which system made each run
H, trace 1 (11 x 18)
[[-41 -18   6   3  15  -3   0 -12  11  -4 -14   3 -31  12  -5  -3  25  -9]
 [  6  -6  10  -4  -7  -3   9  32  13  12 -17 -18  -2   7  32  -8 -39 -12]
 [  9  14   3 -19   3  -1 -26  -4 -22  21  11  -4  40 -13 -12  11  -9  32]
 [  0  -3 -30  -5 -16 -15  23 -12  -8 -22  15  24   1   8 -24 -17  31 -20]
 [ -3   0  31  42  25  26  11   8  30 -12  -7  -2 -22 -11  -2 -12   9 -14]
 [ 10  -3 -12 -21 -10   9 -32   5   6   5   8 -17 -35  13  30  22 -28  25]
 [ -8  -5  -2  -4 -25 -18  19 -21 -44  15 -17  -3  41  -3   4  36   2  -4]
 [-27   1   2 -15  37 -36  -8   4  16  -8 -12  18  12   2 -23 -46  19 -12]
 [ 33  -6   1  14 -12  53  16  39  19   3  22 -19  -5   5  -7 -32 -14 -13]
 [ 10  37   8   3  -9   9 -14 -26   7  -5  23  14  -9 -23   8  48  -6  49]
 [  0 -38 -34   7   2 -33   0 -24 -40 -19 -20   7 -22  13   7  21  30 -33]]
H, trace 2 (11 x 18)
[[-23  16 -20 -28 -18  -8  10 -28  12   9   5   0  -2  42 -29  -8  19  -5]
 [  8  16  11  37  22  -8  37  25   7  20   7  -2  -6 -28  21 -15   7 -29]
 [  2 -19  10  -9  -4  18 -54  22  -9   0  11  15 -19 -17  -4   1 -10  42]
 [ 14  -7 -16   1 -45  -9  26 -35 -11 -31 -12   0  22  31   8  15  -9   2]
 [-34  11   5   4  68  -9   6 -23  16   8 -13 -20  10  -9  -8  -5  21  -8]
 [  3 -11 -18 -34 -17  14  -5  58   6  14  11   2 -31  -2   3 -12 -17 -32]
 [ 34  32  46  27 -30   7 -10  -5 -12   4  -3  18  39 -13  -3  23 -10  24]
 [ -1 -14 -41   4  20 -33 -17 -42 -10 -15  15   2 -23  30  -8 -21  37  22]
 [-43 -31   9  23  -8  39  63  17   9   7 -10 -19  -9 -15   9  -6 -11 -29]
 [ 13  25  16 -39  28 -16 -49  23  27 -16 -10   9   8 -26  28  17 -44  23]
 [ 41 -18 -27 -12 -37  13  -6 -16 -52  14   4 -12  34  39 -34  19  28 -21]]
U, trace 3 (11 x 18)
[[-14 -26  14 -23   4  21 -14  17  -4   6 -17 -16  22   9  -1 -12   4  -5]
 [ -2  14   5  25 -17 -27   8  -9   0   2 -15   8 -16  17  -6  -5 -25 -17]
 [ 32  19  -1   9  16   9   2   6  -3  18  26  -2   4 -17   5  13  30  10]
 [-30 -24 -10 -23 -19  22 -11  -7  -1 -14  10   4  -4   6 -14 -17  -3  20]
 [  9 -10 -10   4   9 -28  17   7   1 -24 -26   1   5 -11  17  12 -25 -29]
 [  3  20  26   7  25  10 -29 -13  -1  26  -2 -16  -3  15   7  -1  28  -3]
 [-24  12  -3  -5 -38  -2  36  -2  14   7  19  20  -5   0  -9  -8  -1  24]
 [ 37 -26  -3   4  18   8  -2  28  -3 -17  -9  -4  27 -18 -15   6 -12   5]
 [-11   3  -8 -12  -9  -4 -43 -12 -21  10  -2  -6 -29  24   7 -12  -3 -27]
 [ -8  20  -5  27   4  -3  42 -29  10 -10  14   3 -11 -20  24  24   5  12]
 [ -3 -14  25 -31  20  11 -17  23  19  -9  -8  11  31  -6 -14 -12  32  16]]
Y, trace 4 (11 x 18)
[[-15   9  32  -2  13 -12 -10  14  15  44 -25 -10 -20  15   9  27   8   2]
 [ -1  -8  -7   6 -33 -14  13  22 -46  37   8   1  15  -7  10 -24  -9 -21]
 [ 11  20  -5  -6   3  18 -13 -27   2 -19  20 -11  46   5 -14 -36 -15  31]
 [  2   7 -31  -6  31  -6  24   1  45 -33  18  13 -39 -10  -8   2  19  -5]
 [ -5 -33  25  16  -2  24  -8  28   3   0 -27  -2 -26 -13  -3  45 -26   7]
 [-21   6  17 -24 -42 -30 -28 -13 -40   8 -18  23  12  12  25   5  19 -21]
 [ 29   0 -12  29  20   7  21 -31 -18  19   8 -41  38  30  -3 -23  27  -2]
 [-14  46   5 -13  31 -10  15  29  58  26  21   2  -9 -15 -13 -25 -22  17]
 [ 16 -49 -33   4 -22  17  -1  37 -24 -36  13  18 -24 -32  -6   1 -35  -4]
 [-27   5  26 -20 -21  17 -37 -56  -1 -44 -20  13  15   9   8  37   7  27]
 [ 13  -1  -6  23  34 -36  25  -8  -5  16 -18  -4 -18  19  13  15  70 -54]]
Q, trace 5 (11 x 18)
[[ -6   9  26   8 -14  -5 -13   8   7   6 -27   7 -18  19  -6  -1 -10 -35]
 [ 22   3  15  15   5  14  20  15   4  21   8  -5  -2  -5  21  19  38   0]
 [-13 -21 -12 -22 -12   6  -7  -8  -9  11  16  -1   7  13 -11  -8  18  46]
 [ -1  27 -19   6  -2 -24   9 -10  -1  -6  16  11   9 -14  -9 -29 -32   0]
 [  3  -7  10  20  28  22 -28 -12  -2 -34 -15  -9  -7 -17   5   8 -17 -25]
 [-10  -3   7 -36  -9  -7  13   5  22  -6 -25   1  -2  26  21  18  23 -28]
 [  8 -10  13  10 -11  -8  29  29  -2  42  -3   2  12  -8 -18  26  -4  35]
 [  4   3  -9  14  -6   5 -35  -2 -30  25  31   1 -18   8 -14 -40  13   3]
 [  4  17  -8  17  -5  21  21 -35  16 -50  21   1   7  -6  23 -16  -1   5]
 [-21  -3  -2 -42  44 -14 -24  -7  13 -19 -26  -4  19 -16  -5  29 -10   4]
 [ -1 -22  -7  -1 -24 -24  26  35  -8  17 -29   1 -12  15  -3   0 -27 -43]]
U, trace 6 (11 x 18)
[[ 34 -24 -19 -16   1  19  16  49 -14   9  28   2  -2 -22  26  -3  43 -15]
 [-22 -24  -5  10   2  14 -36 -43  11 -36 -13 -17 -16  31 -12 -23 -38  32]
 [  0  40 -11 -33  12 -54  24   8   0   7  -9  15  15 -28  37  30   4 -41]
 [-22 -17  44  34  13  66  -3 -14  -5  27  -3 -33  18   8 -24  -7  29  17]
 [  6  12  -6 -16 -48 -47  14  36  29 -21   1  62 -25  10 -22 -24 -16  -7]
 [ 58 -19 -25  15  31  34  -3   4 -27  20  13 -63  21  -8  25  30 -22  18]
 [-63  15  -4 -24 -10 -33 -60 -43 -22 -17   0  45 -31   0 -29 -10  22  -5]
 [  8 -18  -6  20   6  21  97  20  19 -12   2 -26  15 -26  66   5  12 -26]
 [  5  15  55  -9  31   6 -83  -5  38 -10 -30   7  19  38 -61 -26  -3  36]
 [ -2  20 -46 -31 -69 -28  62  33 -27  64  21  -5  -9   0  29  19 -32 -37]
 [ 27 -31  21  82  50  40 -35 -36 -30 -35   4   3   3 -38 -55  22  18  46]]
V, trace 7 (11 x 18)
[[-36 -10 -27 -33  21 -39   8  14  -6   5 -18  12  -7 -18 -24  15 -14 -33]
 [ -4 -10  35  36 -29  26  24  15 -15  14 -24 -15   7   2  11  -6 -25 -40]
 [ 52  29  28 -18  -1  23 -23  28  17  11  19   3  31   5  -2  -6  32  20]
 [  6 -13 -37  19   5 -17  12 -35 -15  14  28   0 -29   4  -7  31  23  58]
 [-46  10  -7  -1  16 -20 -30  -4  21 -22  -3  15 -42  -6  -5 -46 -44 -16]
 [  6 -20 -12 -16  -6  22  23   1 -21 -46 -15 -10  31 -18  39   6  10 -69]
 [ -9  -2  52 -17  -2   8   1  -4  16  31 -36 -14  58  38 -25  16  18  38]
 [ 33  19 -25   8  -7 -36  27  49  -2  50  29  27 -29 -27 -26  31  -9  18]
 [  0  -7   9  66   2  43 -47 -24 -24  -8  21 -20 -52  -1  23 -37 -25   3]
 [  4  30 -26 -62  10   0  -6 -26  38 -62  17  11  16  21  23 -34  44 -25]
 [-48 -57  -1 -10   9 -36  34 -27 -23 -13 -50   1  35 -14   0  56  -4  37]]
V, trace 8 (11 x 18)
[[  4 -18 -20   6  30  26  38  22  10  12  18 -28   7 -14  -3 -16   9  -3]
 [-28  11  13 -29 -31  27 -14  -4   8  18  12 -13 -12  10  28  13 -15  30]
 [ 22  25  -5  -1 -15 -27 -24 -15 -14 -20  -7  35 -14  -3 -16  36   7 -26]
 [  7 -24  12  51  42 -12  21  -8   8 -14 -23  -9   3   8  -8 -28  15  -7]
 [-15 -14 -10 -46   7  10  11  43  16  22  17 -16  11  -3  27 -35   4  12]
 [ -7   0  -8 -15 -59  13 -14 -25 -42   9   5   0   8   3   2  41 -23  13]
 [ 19  45  18  32  19 -12 -16 -17  22 -16  -9  23   0  -1 -53   0  -8 -19]
 [  9 -28  -9  26  47  13  41  19  20  -8   9 -17 -20 -27  34  -5  32  -3]
 [-38 -21   9 -54 -24   9 -36  10   1  23  -6 -15 -12  36  31 -15   1  24]
 [ 26  23 -24  -8 -46 -49   4 -16 -36 -14  -6  33  21   3 -17  27 -22 -24]
 [  4  -1  30  65  54  18   3 -11   0  -4 -10 -13  27 -23 -42 -27  -6   1]]
W, trace 9 (11 x 18)
[[-23  13  22  -2  -5   9 -18   5  10   8   2   9  -3 -17 -10  -2 -29  22]
 [  7   5 -16   4  10  -8  28  14  15 -16  11   7 -20 -14  20  -8  12 -26]
 [-20 -11  22  18 -21 -15   3 -25 -14   8 -19   4  10  25   1  -7  11  11]
 [ 20   9 -32 -34   6  -3 -20  12 -15  19  17  -8   0   5 -11   9   7 -15]
 [  6 -12  25  33  17  29   6   2   6  -3  -4 -22  23 -13   5 -11 -18  23]
 [-11  16  -8 -34 -16 -17  -9   1  15 -42   0  37   1 -14  -6   1  -5 -12]
 [  5 -18   5  32  11   2  23  -8   8  16 -11 -16 -37  19  13  33  24   0]
 [-36  23   6 -24 -11 -14 -29   3 -12  35  13   8   9   0 -14 -36 -13   6]
 [ 44 -17 -29  14   8  16  35  12 -13 -12  15 -23  13 -11  25  -3  12 -21]
 [ -9   3  40   0 -14 -15 -35 -27   1 -21 -34  21  36  14 -23   0 -13  29]
 [ 14  -1 -43 -36  18  21   4  17  24  -5  20 -10 -44  -2  -8  40  10 -22]]
Y, trace 10 (11 x 18)
[[-14   7  -6  17 -13 -26  16   1  -2  -3   4   8 -17 -15  31 -20 -34   1]
 [ -3 -20 -10 -22  28  19 -28  -7 -13 -25  -5 -21  24 -14  19  -6 -12  -1]
 [-31   1  -4 -28   0  12  18  -7  21  -8  -5   7   0  13 -30   9  32 -20]
 [ 43   9  21  33 -17   8  10  24   5  10 -10   6  -9  10 -20  17  -6 -21]
 [  6  16   8 -11 -24 -12 -32   4  -8  23  22   9 -15   5  33  -9  -2  42]
 [-11 -26 -26  14  17 -16  35 -22 -25 -11   7  -4  22 -25  16  -6  12  19]
 [-28   7  13  -5  46  -5 -20  -7  28 -13 -26  -5   6   0 -36 -10 -25 -13]
 [  1 -10 -17 -14 -31  24   7  22   6  -8   2  -4 -40  22   8  -6  -5 -53]
 [ 28  12  31  -9 -28  40  -6   4  -9   8   7  -6  41  -7  16  33  11  27]
 [  8  12 -14   4  14 -55  -1  -5 -12  16  15  37  -3  -4 -22  -4  49  22]
 [-10 -19  -2  59  16  -4  17 -13   5   5 -10 -23 -26   7  -5 -19 -49  20]]
Q, trace 11 (11 x 18)
[[ -3  -6   6 -13  31  19 -13   4 -25  45  10 -46  25 -14  49   2  14  15]
 [-27 -21   0 -24 -53  24  19   6 -17 -13   4  15  46   6 -30 -38   1  -5]
 [ 47  34   4  24  31 -21 -12  14  30 -22   3  30   0 -13 -50  -2  -7   2]
 [ 16 -23 -43  -5  14  18 -24 -13  -1 -15   5 -33 -60  20  26  32  -9 -13]
 [-65  31  31 -23 -42  -3  23 -20  12  21 -12   9   1   1  31  24  -9   8]
 [  0 -22  15  29  36 -35  11  29 -44  29  -8  17  38 -51  -9 -11  32  -3]
 [ 34 -36   1  17 -11  18 -18  -5   8 -22  -8 -20   4  67 -16 -65   4   7]
 [ 28  69  -8 -36   2  35   8   0  51  -6  36 -16  12  -9  11  20 -23   6]
 [-34 -37 -33 -24  -5   6 -15   6 -41 -15   2  27 -29 -52 -29  57  -6  -8]
 [-23   8  21  38 -18 -76  12 -20   6   6 -37  33 -36  40   4 -21  12 -17]
 [ 32   1  27  40  51  24  14   5   3  38   2 -57  27  -9  57  -6   6  20]]
W, trace 12 (11 x 18)
[[-12  18 -16   3   7  30  39 -13  21 -36  23   6  12 -25 -21 -13   7 -23]
 [  5 -21  33  25 -29  -7  -8   3 -15  -9 -10  39 -16  -1   6  14  45  17]
 [ -6 -12 -28 -38  16 -28 -34  10   4  23  -4 -17 -33  32  17 -10 -12  10]
 [-14  15 -11  24  12  25  25 -20 -21  16  11 -40  24 -24  10  -5 -41 -15]
 [ 18  21  28  -6  -4  -6   1  13   1 -29 -11  40  44 -19 -24  -6  33 -37]
 [ 18 -43   4 -13 -22  16   4  16  30  -9 -14  -5 -25  45   2  27  22  34]
 [-26  34 -17   1   6 -21 -20 -16   0  30  27  -2 -30 -16  -2   3 -50  46]
 [ -6   1 -20  32  44   5  28  -8 -10 -19  13  -8   2 -34  10 -40  25 -59]
 [ -7 -29  44 -10 -59   6 -19  -1 -36 -12 -37  19  31  26  10   4  20 -15]
 [ 46  16 -28 -52  14 -21 -16  27  24  30  -1 -22  -7  27   3  50 -13  21]
 [-35  11   6  41  32  29  37 -18  31   3  15 -23  14 -26 -35 -26 -40  35]]

runs to name
trace 13 (2 x 18)
[[ 13 -23   5   4  12 -11 -16   7   0   4  -3   4 -14   9  12   6  23  35]
 [-26  -5 -22 -14  11  -6 -15  -5  -5  -1  -1 -14 -10  -5  -1 -11 -41  -2]]
	W
trace 14 (2 x 18)
[[ -8  26 -24  -9  15 -39  23  -3   9  18  -4   0   2   4 -20  -2  -8 -30]
 [  4   6  20  23   7  27 -19  29 -18  15  17   8  -4 -32  -4 -32   7 -25]]
	H
trace 15 (2 x 18)
[[  0  20  26   8  -5   8  -1  -8  32 -16 -11  16 -16   9 -11  17   9  -4]
 [ 24 -21  -5   4  28 -26   0  20   5  -6 -14   3 -14  -2  18  12  18  -2]]
	V
trace 16 (2 x 18)
[[  7  12   4  -3 -22   1  11 -17  20  -5 -16  -1 -13  37  -9  30   6 -16]
 [-15   7   0   3  23  -1  19  13   6  42  14  -9 -14 -20   0  22  14  17]]
	Q
trace 17 (2 x 18)
[[ 13  15  -5   1 -31  18  32   0  13   1  29   3 -19  11  26  -6  38 -11]
 [ -6 -13   5   3   6 -35 -12 -18 -22  21  -1   4  23   8   9  -8  23  57]]
	W
trace 18 (2 x 18)
[[  1 -16  -8  -8 -11  14   0  24 -18  -4  14   3  -8 -29  28   7  -7  -6]
 [ -9 -14  13 -11  -4   6 -13 -19 -13 -14 -11  10  33   1 -16   7  19  19]]
	Y
trace 19 (2 x 18)
[[ -7  -7  10  12   8 -14  -2  -8  -6   9  -8 -11  25   6  10 -29 -20  27]
 [-13   9 -33 -26  18 -14   8  -7  10 -16   6  -4   2  -3   2 -16 -14 -21]]
	Y
trace 20 (2 x 18)
[[ 15  -7  14 -29 -13  18  -6  14  29  -3 -18 -15  17  31   2  14 -21  19]
 [ -4  30 -15  -1   6  -2  20  -8  26  -2  23   6  -9 -22 -14  24 -20  30]]
	W
trace 21 (2 x 18)
[[ 19  11   3   3   9 -26 -38   4 -13   6  -5  18  -2  14 -26 -21  18 -22]
 [ -3  12 -29   8 -11  27  32 -11   1  12  37 -25 -23  -3  19  -4  -4   0]]
	U
trace 22 (2 x 18)
[[ -6 -19  -9   8  -9 -35  16   0   4  13  -2  -3 -25  21  37 -11  -1  33]
 [-18  -1 -11 -10  24 -11   5  -8 -19   4 -15 -22  34 -28  16  13 -37  -6]]
	Y
trace 23 (2 x 18)
[[ 34   1  19   1 -24 -15   6   7   1 -20 -12  15  32  12  22 -16   7   2]
 [ 13 -15 -16  -1  26  -4  -8   2 -19  21  10 -10  29  -7 -32   0   9  31]]
	V
trace 24 (2 x 18)
[[  6   6  19 -10 -28 -12  16  31   1  20  -2  19  47  12 -33 -45  10  -2]
 [ 31 -13 -19  21 -12  36  16  11 -19   7  36 -10  12 -34 -19  22 -26  45]]
	V
trace 25 (2 x 18)
[[ 10  25 -15 -13 -11  24   1   0  -8  18  23  -9   0 -10 -10  28  -9  -6]
 [  7  -1  27  23  24   0   7  15  18  -2   2   9  14 -18   2 -22  15  21]]
	W
